In the rows, zero is written as 128.
The rows below fall into families. The same turns and mirrors carry the whole set onto itself and the rows of a family onto each other. For each named row, which other rows are in its family? Write them in the order they are listed.
These 32 rows form 8 families of 4 rows each.
K_958: [ 86 136 101 108 100 118 105 144 141 136 142 121 121]
K_659: [100 132 114 108  92 128 108 142 155 150 163 132 105]
K_893: [ 93 137 100 105  96 121 103 137 146 142 152 131 106]
K_215: [ 84 135 101 118 100 115 109 146 132 128 140 126 124]
K_47: [ 97 114 136 142 127 158 136 106 156 139 169 134 119]
K_623: [104 100 125 143 142 146 141 117 141 133 152 124 130]
K_929: [ 93 110 106 154 140 147 140 117 140 128 147 125 134]
K_995: [103 111 121 155 133 146 146 120 136 146 154 128 140]
K_208: [ 98 118 137 155 123 153 138 110 143 146 166 124 110]
K_806: [ 79 125 102 118  96 137  95 131 143 131 167 123 102]
K_977: [102 112 124 147 139 155 147 113 140 140 157 125 128]
K_424: [ 99 147 103 114 101 129 110 150 137 144 166 122 108]
K_664: [ 92 133 107 108 104 114 111 145 144 116 157 127 125]
K_41: [ 87 137 100 107 101 119 104 144 147 128 143 129 122]
K_261: [ 97 107 134 156 125 152 142 112 149 138 165 130 119]
K_2: [ 91 139  98 120  88 130 102 143 153 143 158 136 112]
K_502: [ 97 111 123 154 137 155 146 118 143 139 158 126 132]
K_148: [ 89 106 134 157 117 157 131 111 153 141 152 136 122]
K_275: [ 98 112 114 142 140 155 138 104 136 148 149 134 131]
K_370: [102 112 117 148 142 153 138 120 137 144 152 131 144]
K_462: [111 118 134 144 129 141 144 124 144 137 144 140 144]
K_62: [ 90 144  98 111  98 124 103 140 143 146 155 132 110]
K_149: [ 95 137  99 105 102 134  99 137 146 137 158 131 101]
K_26: [ 97 131  98 112 103 127 120 144 120 127 134 133 117]
K_167: [102 137 102 112  94 133 101 137 137 141 163 129 100]
K_232: [ 97 114 130 152 129 154 145 110 149 137 167 136 118]
K_975: [ 82 140  96 102 108 124 112 140 139 132 144 133 131]
K_766: [ 95 120 138 153 119 157 131 108 155 140 166 141 120]
K_888: [ 87 117 132 148 123 160 139 116 149 144 162 142 101]
K_837: [ 96 123 129 146 131 154 121 110 157 154 179 128 126]
K_976: [ 86 130 108 109 103 119 106 145 130 121 146 122 128]
K_301: [ 92 138 102 109 108 112 115 134 140 132 145 113 136]

Same family as K_26: K_806, K_462, K_837
Same family as K_977: K_41, K_261, K_62
Same family as K_929: K_659, K_888, K_301
Same family as K_958: K_893, K_502, K_232
Same family as K_208: K_623, K_2, K_975

The rows below fall into families. The same turns and mirrors carry the whole set onto itself and the rows of a family onto each other. For each named row, which other rows are in its family? Write them in the order they are listed.
These 30 rows form 6 families of 5 rows each.
K_803: [140 101 124 118 130 124 119 141 141 127  92]
K_84: [134 152 143 138 137 134 131 135 123 148 120]
K_418: [122 136 129 118 144 138 126 133  87 128 123]
K_63: [138 132 138 133 172 124 123 152 130 136 134]
K_981: [144 126 117 115 134 154 127 125 142 129 101]
K_315: [128 106 110 108 143 121 118 110 105 123 117]
K_867: [130 112 128 117 163 116 123 152 130 120 151]
K_471: [128 150 142 116 134 154 130 129 126 127 138]
K_207: [141 136 112 125 121 156 120 132 134 118 128]
K_205: [126 121 132  96 120 149 132 118 135 121 117]
K_421: [120 116 140 154 142 115 110 148 128 121 132]
K_928: [131 113 115 129 139 109 105 121 100 124 122]
K_960: [136 106 129 122 148  97 124 120 140 142 118]
K_495: [143 145 125 124 160 154 129 132 136 134 127]
K_210: [140 134 136 146 146 105 117 128 131 146 129]
K_419: [124  96 132 109 137 116 125 162 128 116 121]
K_145: [122 122 119 101 145 139 130 118  96 125 117]
K_952: [128  96 132 104 123 114 118 124 140 119 116]
K_815: [114 129 132 114 147 163 141 126 132 120 126]
K_569: [141 137 116 128 154 141 120 133 134 121 155]
K_203: [130 108 142 128 138  97 107 139 133 124 138]
K_612: [123  94 123 136 133 114 110 126 142 116 118]
K_983: [127 137 140 110 133 144 146 129 127 145 104]
K_134: [113 138 146 140 151 145 129 148 121 124 137]
K_794: [131 111 122 114 110 141 123 149 130 115 107]
K_322: [120 101 118 112 136 144 129 113 145 115 114]
K_948: [128 131 127 136 140 119 110 135  89 127 126]
K_59: [128 109 132 100 140 121 141 120 137 141 103]
K_351: [129 142 148 136 145 122 114 142 123 128 151]
K_324: [136 105 137 129 153 106 116 158 134 131 112]

Same family as K_59: K_84, K_960, K_210, K_983
Same family as K_419: K_867, K_207, K_569, K_794
Same family as K_815: K_421, K_612, K_134, K_322
Same family as K_928: K_418, K_315, K_145, K_948

The rows below fall into families. The same turns and mirrors carry the whole set onto itself and the rows of a family onto each other. For each named row, which other rows are in its family? Write them in the order they are listed.
These 25 rows form 5 families of 5 rows each.
K_944: [126 128 122 149 112 137  93 138  85 120 120 131 124 131 113 108 149]
K_526: [116 128 131 142 111 142  88 139  85 129 166 129 132 133  98 127 140]
K_138: [137 116 120 146 112 146  87 148 128 109 145 126 156 146 124 111 125]
K_470: [130 117 139 151 109 123  96 118 117 136 153 125 162 135 126 117  98]
K_885: [130 110 133 132 131 119 129 112 106 114 139 128 114 116 133 121 120]
K_175: [149 135 113 149 115 144 111 105 125 113 121 154 147 113 100 119 114]
K_642: [121 137 125 152 150 158 109  98 105 112 139 174 141 123 124 130 129]
K_838: [130 114 124 145 115 123  77 140 119 137 145 122 161 127 117 114 130]
K_711: [116 120 137 146 116 125  92 111 134 128 147 133 164 128 119 111 101]
K_889: [149 136 113 147 134 156 102 128 116 114 150 162 170 146 122 115 113]
K_408: [120 110 126 137 110 136 107 125 102 135 146 109 120 130  95 119 144]
K_917: [114 135 124 143 120 138  89 139  87 141 155 130 140 139  93 110 134]
K_406: [125 135 127 136 134 158 124  96 113  97 164 163 145 135 120 122 123]
K_674: [128 126 136 122 139 136 110 111  96 123 148 174 147 110 111 124 150]
K_946: [145 137 112 161 137 137  89 114 126 122 136 150 165 123 132 117 113]
K_767: [140 118 120 148 135 155 128 119 110 120 149 127 102 129 113 139 122]
K_673: [128 106 127 132 117 136 112 133 108 125 158 116 130 155 120 103 148]
K_475: [118 108 128 148 116 115  96 141 120 131 136 163 152 138 117 116 110]
K_677: [147 138 126 150 140 163 100  95 119 129 121 144 157 123 117 109 137]
K_452: [114 116 132 136 161 143 110 115 122 124 155 166 127 128 128 127 146]
K_260: [125 112 144 121 128 163 133 107  93 111 150 129 131 139 118 120 138]
K_560: [124 108 142 142 151 154 109 113 122 125 150 172 138 131 134 137 142]
K_830: [147 139 125 163 122 155  91  92 119 125 131 147 158 132 122 110 141]
K_636: [125 119 124 142 137 153 119 129 109 115 138 114 105 123 111 134 113]
K_455: [108 110 136 136 137 150 134 104  98 125 146 145 114 129 109 135 127]

Same family as K_260: K_138, K_889, K_406, K_673
Same family as K_674: K_944, K_885, K_175, K_475
Same family as K_526: K_470, K_767, K_560, K_830

